In the rows, 128 means zero.
A single turn carries every row of the set below to another of its rows. Some are shown first; where does it send the rows asked next?
Z_280: [113 134 148 129 120 153 137 146 110 105 117 124 148 133 135 133 137 121
 157 163 138 118 130 130]
Z_309: [155 143 134 122 123 133 104 161 122 103 122 112 153 123 155 186 150 128
 158 131 145 115 137 113]
Z_488: [138  86  94 143 126 134 115 135 137 110 120 124 123 137 160 133 121 123
 143 108 148 126 158 117]
Z_185: [119 130 135  99 111  87 117 151 125 117 125 115 130 116 145 146 113 138
 184 126 145 124 141 114]
Z_909: [158 157 128 138 112 142 104 163 116 117 129 113 140 110 174 171 126 130
 160 124 143 136 145 122]
Z_12: [168 112 120 106 115 134 130 128 148 129 130 120 135 117 152 129 106 129
 131 127 128 135 152 153]
Z_553: [118 145 132 148 115 158 129 148 102 115 125 124 142 120 156 121 119 123
 153 153 134 134 135 136]
Z_994: [169 102 116 103 122 125 119 129 152 118 128 119 146 119 143 135 126 127
 128 129 125 125 149 147]
Z_795: [115  96 106 137  99 160 114 141 142 116 128 120 133 101 160 169 109 124
 143 150 169 138 131 121]
Z_491: [123 126 121 107 116  83 104 156 127 113 130 112 136 110 152 143 117 136
 179 121 141 124 140 114]
Z_296: [119 130 124 146 126 145 113 154 108 102 123 124 156 121 148 126 146 122
 145 155 129 118 130 127]
Z_466: [132  82 121 117 127 132 137 131 141 108 109 127 121 153 135 146 128 120
 151 121 158 109 154 112]
Z_478: [123 135 128 108 109  90 113 152 124 121 130 116 127 110 155 140 105 138
 182 121 142 133 142 117]
Z_975: [152 158 153 114 111 145 126 156 118 118 121 115 137 126 157 183 124 127
 169 134 151 128 143 118]
Z_709: [134  99 119 129 114 144 145 128 133 124 115 127 103 143 154 133  97 123
 155 115 160 133 162 123]
Z_399: [165 109 132  89 117 131 137 125 152 123 125 122 139 127 136 140 117 126
 134 134 132 124 149 149]
Z_937: [115  89 111 127 102 155 114 142 147 107 124 119 139 108 149 175 121 122
 143 154 170 128 128 115]
Z_464: [112  99 121 123  96 163 127 138 143 116 124 121 130 108 152 174 106 122
 149 157 174 136 131 119]

Z_399 moves to Z_12
Z_309 moves to Z_975
Where do these go?
Z_937 moves to Z_464
Z_488 moves to Z_466
Z_553 moves to Z_296
Z_478 moves to Z_491

A single turn carries every row of the set below to another of its rows. Some are shown first; where does it send the rows asked next?
Z_623: [ 98 130 111 123 122 153 146 147 109 111 148 131 108 111]
Z_428: [105 133 125 136 131 144 126 152 119 112 171 132 111 106]
Z_724: [119 126 105 147 141 123 128 137  96  96 115 136 100 116]
Z_48: [102 129 125 109 120 147 104 141  98 118 148 136  99 118]
Z_835: [120  98 130 129 139 130 135 134  98 117  99 147 140 132]
Z_633: [135 105 127 117 123 120 126 115 115 122 146 128 141 161]
Z_371: [ 98 127 129 116 113 149 115 140 103 109 157 125 114 111]
Z_683: [117 122 118 138 130 121 106 130  88  94 117 130 105 117]
Z_846: [130 106 131 153 158 121 138 146 116 119 117 155 139 126]
Z_273: [110 136 123 132 138 140 111 153 116 121 164 144  95 112]
Z_575: [124 127 119 155 143 114 108 138 101  96 131 136 104 112]
Z_413: [103 132 107 117 132 152 137 148 107 121 141 143  91 117]
Z_648: [141 111 125 135 139 114 132 124 129 124 158 135 138 155]
Z_587: [141  88 127 105 141 127 126 148 115 132 152 138 141 144]
Z_221: [127 101 149 141 145 118 107 136 104 117 121 147 146 127]
Z_700: [139  88 120 102 140 130 138 146 114 133 144 138 140 146]
Z_383: [142  90 120 111 147 126 137 151 121 134 152 140 138 143]
Z_215: [136 108 112 125 132 123 153 121 121 124 139 134 134 159]

Z_623 moves to Z_371
Z_215 moves to Z_633
Z_724 moves to Z_683
Where do these go?
Z_221 moves to Z_846
Z_587 moves to Z_383
Z_48 moves to Z_273

A single turn carries every row of the set below to another of its rows. Some are shown first; where does it send the rows asked next?
Z_90: [124 125 137 147 152 145 132 111 140 109  99 102 109 126 147 144 148 116
 137 148 116 116 139 120  95 161 122 126 135]
Z_97: [110 125 133 158 110 120 113 119 131 101 162  97 127 124 152 123 155  69
 165 147 133  86 128 117 139 152 140 145 104]
Z_36: [113 143 169 170 170 118 130 114 132 114 149  90 126 121 124 116 145 104
 159 140 132 108 127 109 111 149 107  99 131]
Z_220: [ 98 132 166 144 122 141 106 132 103  99 130  87 113 132 145  91 142 117
 154 131 134  76 136 142 140 121 123 140 104]
Z_995: [107 106 149 141 168 124 113 115 127 108 140 100 138 114 138 112 142 125
 170 139 163  63 117 109 137 122 130 119 121]
Z_887: [115 131 159 152 141 125 125 117 124 116 151  75 112 112 109 110 144 129
 170 135 139  67 147 116 133 163 137 142  95]
Z_925: [101 111 144 137 163 120 118 112 126 109 156  85 139 120 141 122 141 116
 164 146 166  69 108 110 148 131 134 120 114]
Z_402: [ 78 127 135 138 143 122 128 129 125 105 150  71 130 134 140 140 153  96
 150 153 157  89 113 120 143 161 151 115 102]
Z_19: [149 127 157 129 162 142 117 103 101 109 106 105 111 129 143 121 158 131
 146 149 119 108 141 119 113 146 139 125 145]
Z_165: [110 137 142 150 146 120 123 146 118 111 147 117 113 126 134 133 180 118
 140 126 124 133 132 122  97 147 134 104 129]
Z_297: [129 118 140 124 125 128 117 131 130 122 154 101 117 124 144 105 148  85
 157 128 151  87 148 125 157 138 155 147 101]
Z_584: [149 122 149 152 119 136 104 105 111  98 135 119 111 123 156 110 158  91
 161 145 107  94 137 115 122 137 129 147 135]
Z_745: [105 127 135 130 130 134 111 137 120 109 108 117 131 123 165 123 161 122
 144 130 133 119 147 146 110 133 129 143 106]
Z_431: [130 120 138 139 111 154 123 138 121  95 122 115  90 141 153 113 150  87
 133 133 114  97 133 130 129 132 135 130 137]
Z_476: [123 111 160 150 134 145 112 132 137  91 157  93  95 123 169 122 141 125
 167 151 135  82 126  94 130 150 161 143 137]
Z_613: [105 116 133 156 150 124 131 127 123 100 153 101 113 112 114 140 164 141
 156 141 133  74 109 104 106 157 131 112 129]
Z_66: [107 139 169 159 182 122 128 108 129 118 146  78 120 130 129 130 149 114
 149 147 136 114 124 105 115 150 120  96 131]
Z_818: [107 120 138 135 117 153 131 147 123  95 131 111  86 146 147 120 143  99
 122 126 121  99 128 133 131 129 139 129 133]
Z_503: [104 136 155 122 175 134 133 121 106 112 119  74 118 140 130 135 156 129
 137 152 147 109 127 121 128 157 152  98 127]
Z_586: [120 146 152 128 136 117 145 101 118  92 117  95 125 161 147 100 155 117
 126 136 141 112 118 123 132 147 114 118 121]
Z_139: [113 128 129 151 143 139 146 117 147 107 113 107 117 120 143 147 140 112
 137 143 119 114 135 124  94 165 114 137 124]
Z_757: [122 117 148 119 141 130 117 135 132 126 144 103 112 125 136 105 147 103
 154 118 154  95 161 124 151 133 164 143 103]
Z_202: [123 121 151 140 144 124 100 155 152  91 152  87 125 123 135 122 157  92
 173 157 136 103 133  88 121 144 157 110 120]
Z_931: [119 129 130 120 144 110 120 130 146  87 112  92 152 138 128 120 162  99
 149 155 146 109 121 107 118 144 125 105 108]
Z_483: [129 136 164 140 132 134 144  96 124 106 137  96  97 141 172 108 141 134
 143 135 140 103 138 115 135 166 141 157 126]

Z_476 moves to Z_483
Z_584 moves to Z_19
Z_995 moves to Z_757
Where do these go?
Z_887 moves to Z_220
Z_925 moves to Z_297

